Each named move below is a turn or a mirror, shown by a few rows before and after it. Which moves, in which order, take the first row of each later pair to the second? The first pair is answered.
move res:
[-18.2   5.1 -14.9   8.1  14.1  -2.0   7.4   5.6   0.8] => [-3.4 24.7  1.3 -2.1 -9.8 11.8 -3.6  2.3  2.6]
[ 11.6  -6.5  12.2  -2.7 -17.3  -3.7  -6.1 -10.0  -3.7] => [  1.8 -23.0   0.9   4.9   1.8 -13.6   2.9  -8.4  -2.3]
[  4.6  18.4  27.7  -9.1 -17.8  -3.2 -23.5 -19.9 -22.6] => [-21.1 -18.7  -4.4   9.7  24.9 -24.6  -1.9 -13.4 -23.6]
[ 12.6  18.0   9.8  -5.7  -8.5  -7.7 -12.5  -2.7 -10.7] => [ -1.9  -4.2  -8.4   4.4  17.2 -22.4   0.0  -0.7 -13.0]
move fepe:
[12.9 -4.6 -4.6 -3.6 -4.3  2.9 -5.2 -2.4  0.2] => [10.3 -4.0 -3.0 -2.1 -6.5  5.7 -5.4 -1.8 -1.6]
[ 6.5 24.4  7.7 -3.0 -1.6 16.2 -2.3  1.4  6.4] => [  6.7 -18.2   5.3   8.4   1.7 -17.2   2.7  -2.2  -9.7]
[  6.1 -35.9  -3.9   6.3  -5.1  10.2  15.7   4.3   8.9] => [ 5.3 -6.8 -2.0 -3.8 -6.0 33.0 12.1  3.4 19.7]
move veg:
[  5.4   5.3  15.0  -2.2 -12.0 -16.6  -3.1  -9.7 -14.0] => [  7.0   3.9  15.9  -3.0 -15.6 -13.0  -2.8  -6.7 -12.5]
[ 13.3  20.1  14.6  -8.1 -22.4  15.2  -0.3  -1.5   2.0] => [ 13.2 -30.7   5.6   2.0 -14.4  -9.2  10.5  -0.3  -6.2]
[ 11.7 -16.1   4.9   7.5   9.2 -13.1  -8.3   2.8   1.3] => [  2.0  12.9   4.3   4.5  15.2 -13.6 -12.1   1.1  -0.7]
[ -3.9   1.7 -12.6   0.9   7.9  11.2  13.7   1.1  11.9] => [ -1.8  -1.5 -12.2   0.4   6.6  11.1  11.5   3.6  12.8]
Now pairs of rows:
(2 to 4 moves a pair)
[ 18.9  -5.9   5.8  -8.6 -12.7  16.9  -0.2   0.7  16.0] => [10.9 -1.3 -4.3 -7.5 -0.4 23.2  5.3  3.7 21.3] -> res fepe res
[  3.0 -17.2  -0.7  -1.9 -11.8 -13.5   5.6  -8.6  -6.5] => [  3.0   1.2  -3.7 -10.0 -13.9  17.7   9.4  -4.1   9.7] -> fepe veg fepe
[-5.5 25.3 -4.1  7.2 18.6 13.4  5.7 11.6  9.6] => [ 13.1  20.7  20.3   9.0  -8.8 -16.6 -12.1   2.7 -14.7] -> fepe veg fepe res
[ 15.9 -22.9   9.0   4.6  -8.2 -18.3  -5.8  -6.1 -16.5] => [ 4.2 34.4  5.2 -3.7  0.1  8.0 -9.2 -5.6 -1.3] -> fepe veg veg veg
[-18.2  21.4 -17.6  -3.8  19.2  13.1   6.0   4.1  11.6] => [-21.6  29.9  -8.6   3.2  17.0 -13.6  -4.8  -0.8  -7.0] -> res fepe veg res
